In the data rows, 128 means zero.
Here is a table of points, one per row:
[ 96. 174.  32. 142. 126. 142. 131. 176. 180.  94. 120. 112.  85.  94. 122.
 165. 124. 138. 116. 155. 101. 106. 159. 119.  83. 147. 176. 179.  40. 115.
 119.  84.]
[ 81. 185. 151.  68. 138. 102.  87.  80.  95. 163. 119. 122.  88. 167. 158.
 168.  82.  97. 117. 160. 103.  67. 162. 130. 108. 122. 116. 118. 103. 155.
 128. 134.]
[159. 116.  95. 113.  70. 160. 151. 103. 117.  90. 100. 166.  96. 129. 149.
 132. 154. 114. 109. 158. 162. 114. 158. 194. 122. 144.  72. 117.  94. 185.
  96. 186.]
[122. 124. 147.  70. 142. 142. 111. 163.  71.  84.  89. 101. 100.  85. 154.
 144. 134. 203. 167. 126. 147.  90. 133. 129. 120. 133. 121. 100. 172.  66.
  96. 189.]
[106. 161. 104. 158. 156. 123. 204. 107. 121. 169. 139. 118.  90. 152. 110.
  94. 184. 189.  57. 113. 145. 122. 142. 110. 113.  94.  89. 135. 152. 114.
 181. 180.]
[123. 117. 177. 144.  89.  75. 182. 130. 178. 107. 152. 166.  98. 156. 165.
  94. 139.  97. 150. 162. 134. 109. 113. 132. 153. 156. 146.  89. 130. 105.
 130. 129.]
[180. 128. 109.  54. 151. 177.  89. 105. 116. 182. 132. 162. 133. 181. 119.
 114. 148. 148. 171. 127. 133. 163. 119. 167. 100. 117. 156. 139. 141.  49.
 148. 104.]
[ 81. 165. 133. 121.  98. 122. 110. 118.  43.  92.  96. 121. 152. 129. 105.
 148. 165. 114. 100. 113. 144. 133. 112. 100. 118. 159. 123. 155.  90. 139.
 185. 139.]
[130. 121.  82. 113. 104. 149. 174. 109. 147. 154. 137. 124.  80. 144. 139.
 160. 156. 100. 162.  77. 110. 173.  74. 163. 135. 165. 105. 108. 150. 148.
 161. 124.]
[135. 117. 150. 171. 144. 166. 152. 168. 101. 161.  39. 136. 119. 116.  95.
  56.  88. 106. 147.  85. 113.  90.  97.  91. 138. 160. 167. 112. 154. 179.
 128. 175.]
[157. 168.  95. 169. 108. 134. 137. 108. 138. 129. 176. 123. 142.  62. 153.
 120. 142. 124. 129. 128. 102. 109.  85. 143. 143. 124. 151. 169. 165. 135.
  93. 114.]
[164. 115. 108. 174. 138. 111. 126. 109.  99. 149. 121. 136. 144. 138. 155.
 118. 115. 179. 140. 139.  39. 151. 101. 162. 132.  76.  84. 126.  88. 176.
 139. 160.]
[105. 140. 148.  98. 141. 120. 116. 115. 163. 159. 118. 121. 140.  53. 148.
  64. 177. 177. 131. 168. 169. 136.  90. 170. 148. 142. 119. 110. 130. 162.
 116. 105.]
[153. 148. 105. 137. 138. 166.  64. 146. 197. 125. 110.  84. 118. 144.  97.
 153.  86. 113.  94. 104. 143. 122. 110. 157. 178. 123. 144.  92. 177.  95.
 134. 152.]
[169. 119. 100. 137.  65. 130. 133. 108.  96. 106. 120. 116. 163.  72. 124.
  79. 131. 120.  90. 101.  93.  98. 110.  87.  76.  83. 137. 147. 144. 101.
 120. 122.]
[111.  93. 118. 146. 156. 117. 162. 123. 128. 173. 140. 149. 118. 179. 124.
 128.  81. 151. 111. 128. 192.  41. 117. 110. 167. 103.  85. 214.  94. 143.
  75. 107.]
[126. 188.  87. 151. 205.  96. 124. 115.  98. 105. 127. 108. 188. 166.  88.
  83. 177.  59. 112.  86. 147. 131. 116. 165.  99. 125. 146. 104. 100. 100.
  85. 128.]
[165. 151. 174.  90. 131. 170. 105. 118. 158. 116. 151. 105.  82. 128.  51.
 144. 166. 101. 135. 106. 122. 106.  94. 136. 118. 104.  62. 145.  59. 153.
 137. 120.]
[125. 105.  89. 152. 130.  74. 109. 117. 140. 175. 141. 150. 105. 104. 153.
 141. 171.  71. 168. 149. 143.  77. 162. 164. 110.  93. 148.  97. 153. 138.
 128. 171.]
[116. 118. 163. 138. 160. 151.  96. 122. 163. 113.  96. 215. 115. 134. 156.
 109. 168. 150.  93. 130. 129. 156. 101.  75.  98. 136. 141.  87.  47. 108.
 143. 143.]
[158. 122. 153. 153. 198. 126. 122. 103.  93. 141. 183. 134.  99. 122. 113.
  83. 119. 163. 158. 171.  99. 151. 172. 100.  61. 192. 166. 164. 166. 120.
 130. 110.]
[ 74. 139.  92. 131. 116. 155. 144. 153. 153. 131. 112. 140. 171. 164.  84.
  94. 133. 133. 203. 159. 150. 147. 147. 122. 106.  81.  80. 155. 101.  90.
 122. 131.]
[118. 126.  99. 166. 138. 127.  93.  75. 132.  67. 173. 173. 116. 149. 137.
 131.  58. 118. 142. 100. 138. 159.  96. 113. 109. 103.  90. 135. 189. 135.
 155. 103.]
[161. 142. 128.  95. 158. 199. 137.  80. 102. 144. 149. 146. 153. 110. 123.
 137. 127.  91. 168. 138. 124. 118. 181.  59. 140.  98. 188. 102. 122. 182.
  97. 151.]
[108. 117. 164. 117. 156. 109. 166. 131. 171.  84. 204.  88. 124. 115. 126.
 103.  66. 126. 137. 115. 104. 114. 148. 160. 139. 102. 158. 100.  90. 179.
 220. 165.]
[ 86. 114. 119. 128. 171. 127. 121. 130. 119. 117. 115. 148.  84. 139. 151.
 137. 193. 116. 122. 112. 140. 101. 149. 108. 201. 153. 144. 175. 126. 111.
 199.  81.]
[ 93.  84. 110. 137.  80. 172. 138. 141. 106. 101. 182. 122. 160. 157.  78.
 125. 112. 160. 115. 163. 114. 149. 150. 165. 144. 226. 137.  94.  88. 127.
  98. 158.]
[102.  94. 147. 176. 166. 183.  96. 197. 112. 151. 138. 127. 199.  97. 211.
 117. 128.  61. 108. 161. 140. 142. 116. 193. 133. 127. 106. 165. 113. 133.
 169. 138.]
[112. 123. 111.  69. 120. 109.  92. 124. 125. 112. 156.  56. 153. 179. 209.
  98. 129. 117.  77. 142. 112. 106.  74.  60. 130. 171. 117. 140. 158. 140.
 119. 147.]
[152. 157. 147. 110. 149. 163. 159. 182. 150. 101.  87. 118. 142. 135. 128.
 114. 109. 135.  80. 178. 102. 125. 176. 143.  73. 122.  52.  80. 205. 148.
 131.  45.]
[166. 161. 179. 106. 106.  63. 131. 174.  91. 154. 141. 164. 132. 109.  96.
 133. 103.  92.  68. 137.  87. 149. 158. 110. 174. 101. 109. 113.  97.  80.
 102. 119.]
[175. 158. 156.  75. 102.  83. 130. 177. 154. 154. 139. 187. 179. 132. 103.
 145. 140. 187. 105.  75. 172. 136. 115. 149. 102. 152. 169. 171. 145. 213.
 145. 105.]
[ 72.  59. 169. 100. 107. 156. 174. 115. 131. 180. 134.  77.  77. 112.  82.
 132. 129.  85.  87. 132.  93. 157. 100. 153. 105. 126. 149. 180. 155. 107.
 101. 129.]
[143.  92. 124. 102.  81. 128. 148. 100. 155.  54. 131. 169. 131. 118. 138.
  97. 131.  82. 107.  98. 149. 113. 167. 110.  95. 106. 138. 132. 168.  89.
 144. 124.]
[105. 129. 177. 152.  77. 122. 126. 123. 146. 133. 103.  97. 106. 196. 154.
 119. 148. 123. 121. 185. 155. 198. 104. 132.  97.  35. 213. 132. 110. 138.
  97. 145.]
[152. 115.  86. 155. 133.  69.  98. 168. 155. 159. 104. 126.  84. 127. 136.
 133.  71. 127. 124. 102. 193. 167. 134. 107.  60. 188. 110. 126. 144. 127.
  93. 159.]
[ 85. 129. 132. 138. 152.  57. 126. 148. 128.  78. 146.  96. 118. 136.  98.
  93. 174. 164. 196. 103.  94. 103.  86. 138. 135. 117. 104.  89. 110. 135.
  78.  87.]
[140. 165. 158. 177.  72. 156. 123. 156. 125. 149. 176. 112. 121. 119. 202.
 154. 158. 160. 147.  40. 108. 145. 197. 126. 156. 127. 131. 129. 123.  96.
  98. 132.]
[113. 105. 126. 108. 110. 161. 103. 147. 169. 117. 129. 198. 145. 166. 119.
 112. 122. 121. 164. 123.  69. 117. 115.  71. 170. 148. 104. 144. 157. 133.
 111. 118.]
[111. 171. 115. 102. 124. 131. 208.  71. 158. 148. 122. 121. 222. 135. 147.
 207.  95. 158. 134. 155. 137. 112.  96. 135. 123. 151. 149.  99. 126.  97.
 140. 150.]
[134.  50. 146. 140.  86. 114. 125. 161.  79. 138. 170. 119. 171. 157. 106.
 165. 143. 117. 143. 120. 176.  64. 120. 155.  93. 121. 146.  92. 125. 112.
 145.  84.]
[121. 149.  98. 143.  85. 153. 126. 177. 121. 136.  95.  87. 138. 135. 130.
 137. 129. 144. 177. 148. 147. 138. 154.  77. 145.  89. 150. 131. 175. 166.
 171.  84.]
[157. 133. 133. 105. 185. 121. 187. 205.  99.  84. 143. 145.  95.  94. 126.
 202. 114. 104. 153. 147. 130. 122.  74. 142. 124. 103. 135. 140. 131. 103.
 149. 162.]
[135. 156. 188. 207. 135. 126. 107.  90. 138. 102. 113. 146. 114. 140.  82.
 196. 174. 129. 105. 184. 116.  93. 115. 141. 137. 174. 138. 145. 169. 131.
 102. 104.]
[135. 148. 112. 131. 114. 142.  67. 144.  82. 108. 115. 143.  93. 179. 143.
 127. 104. 147. 110.  75.  85. 122. 136. 170. 126. 122. 164. 119. 150. 168.
 130. 109.]
[183.  54. 154. 144. 189. 155. 133. 101. 145.  83. 114.  61. 143. 132. 156.
 168. 136. 164. 106.  77. 181. 144. 158.  93. 140. 101. 128. 117. 107. 149.
  88.  97.]
[211. 122.  78. 145. 124. 115. 164. 148. 103. 152. 144. 110. 112. 173. 129.
 102. 130. 144. 101. 187. 135. 136. 120. 113. 206. 148. 139.  89.  98.  99.
 151. 115.]
[ 51. 128. 101. 151. 138. 122. 104. 108. 146. 145. 120. 159. 151.  81.  67.
 160. 138. 122.  81. 126. 149. 148. 143.  97. 166. 113. 108.  56. 143. 133.
 135. 136.]
[185. 120. 119. 114. 130. 118.  84.  92. 184. 124.  83. 101. 137. 113. 130.
 122. 115. 119. 154. 157. 109. 123. 124. 114. 167. 148. 140. 165. 134. 103.
 115. 149.]
[141. 111. 165. 169. 108.  91.  91. 111. 166. 174. 101.  79. 158. 122. 122.
 166. 141. 133. 157. 124. 102. 106. 135.  92.  71. 156.  79. 110.  89. 100.
 196. 145.]
[102. 125. 171. 159. 130. 108. 153.  84. 114. 100.  61. 161. 148. 121. 135.
 137.  68. 180. 138. 114.  98. 142. 129. 190. 156. 103. 140. 179. 124.  90.
 128. 130.]
[133. 190. 167. 120. 102. 161. 141.  96. 116. 146. 105. 104. 105.  91. 142.
  55.  70.  98. 157.  88. 188. 128. 146. 148. 139. 171. 121. 124. 102. 107.
 143.  83.]
[108. 106. 137.  74. 168.  90. 156. 142. 169. 136. 105. 122. 171. 143. 147.
 131. 140. 102. 125.  68.  80. 156. 205. 146. 141. 151. 123. 161. 154. 137.
  86. 142.]
[ 93.  80.  96. 109. 126. 141. 119. 122. 106. 190. 139. 162. 104.  76. 144.
 148.  94. 154.  92. 115. 101. 128.  94. 129. 116. 105. 143.  60. 102. 118.
  98.  71.]
[115. 169. 147. 119. 120. 155.  75. 161. 137. 132. 210. 131. 130. 105. 107.
 122. 120. 148. 131. 141. 171. 149. 127.  87. 136. 105. 114. 162. 164. 125.
  97. 196.]
[135.  73.  97.  96. 109.  64.  92.  98.  99. 103. 114. 107. 125.  81.  88.
 107. 123. 140. 126. 171. 140. 161. 170. 149. 185. 111. 135. 150. 134. 148.
 164. 123.]
[129. 131. 130. 126. 139. 100. 172. 120.  70. 124. 117. 122. 128. 104. 141.
 175. 124.  84. 178. 148. 139. 233. 108.  95. 137. 146.  93. 126. 122. 160.
 108. 106.]
These points spread out most along one direction. Take the direction at right angles to it along which they spread out most. Go by this last direction. How many in every 100 of the points above lie lower along it than each point below? Round to a whole number. More than half of the points above lie lower than the first one.
[130. 121.  82. 113. 104. 149. 174. 109. 147. 154. 137. 124.  80. 144. 139.
 160. 156. 100. 162.  77. 110. 173.  74. 163. 135. 165. 105. 108. 150. 148.
 161. 124.] 16
[159. 116.  95. 113.  70. 160. 151. 103. 117.  90. 100. 166.  96. 129. 149.
 132. 154. 114. 109. 158. 162. 114. 158. 194. 122. 144.  72. 117.  94. 185.
  96. 186.] 23
[ 81. 185. 151.  68. 138. 102.  87.  80.  95. 163. 119. 122.  88. 167. 158.
 168.  82.  97. 117. 160. 103.  67. 162. 130. 108. 122. 116. 118. 103. 155.
 128. 134.] 79
[141. 111. 165. 169. 108.  91.  91. 111. 166. 174. 101.  79. 158. 122. 122.
 166. 141. 133. 157. 124. 102. 106. 135.  92.  71. 156.  79. 110.  89. 100.
 196. 145.] 82
[126. 188.  87. 151. 205.  96. 124. 115.  98. 105. 127. 108. 188. 166.  88.
  83. 177.  59. 112.  86. 147. 131. 116. 165.  99. 125. 146. 104. 100. 100.
  85. 128.] 95
[ 96. 174.  32. 142. 126. 142. 131. 176. 180.  94. 120. 112.  85.  94. 122.
 165. 124. 138. 116. 155. 101. 106. 159. 119.  83. 147. 176. 179.  40. 115.
 119.  84.] 98
[133. 190. 167. 120. 102. 161. 141.  96. 116. 146. 105. 104. 105.  91. 142.
  55.  70.  98. 157.  88. 188. 128. 146. 148. 139. 171. 121. 124. 102. 107.
 143.  83.] 46
[185. 120. 119. 114. 130. 118.  84.  92. 184. 124.  83. 101. 137. 113. 130.
 122. 115. 119. 154. 157. 109. 123. 124. 114. 167. 148. 140. 165. 134. 103.
 115. 149.] 53
[106. 161. 104. 158. 156. 123. 204. 107. 121. 169. 139. 118.  90. 152. 110.
  94. 184. 189.  57. 113. 145. 122. 142. 110. 113.  94.  89. 135. 152. 114.
 181. 180.] 84
[105. 140. 148.  98. 141. 120. 116. 115. 163. 159. 118. 121. 140.  53. 148.
  64. 177. 177. 131. 168. 169. 136.  90. 170. 148. 142. 119. 110. 130. 162.
 116. 105.] 37
[166. 161. 179. 106. 106.  63. 131. 174.  91. 154. 141. 164. 132. 109.  96.
 133. 103.  92.  68. 137.  87. 149. 158. 110. 174. 101. 109. 113.  97.  80.
 102. 119.] 39
[111. 171. 115. 102. 124. 131. 208.  71. 158. 148. 122. 121. 222. 135. 147.
 207.  95. 158. 134. 155. 137. 112.  96. 135. 123. 151. 149.  99. 126.  97.
 140. 150.] 19
[123. 117. 177. 144.  89.  75. 182. 130. 178. 107. 152. 166.  98. 156. 165.
  94. 139.  97. 150. 162. 134. 109. 113. 132. 153. 156. 146.  89. 130. 105.
 130. 129.] 12
[113. 105. 126. 108. 110. 161. 103. 147. 169. 117. 129. 198. 145. 166. 119.
 112. 122. 121. 164. 123.  69. 117. 115.  71. 170. 148. 104. 144. 157. 133.
 111. 118.] 72
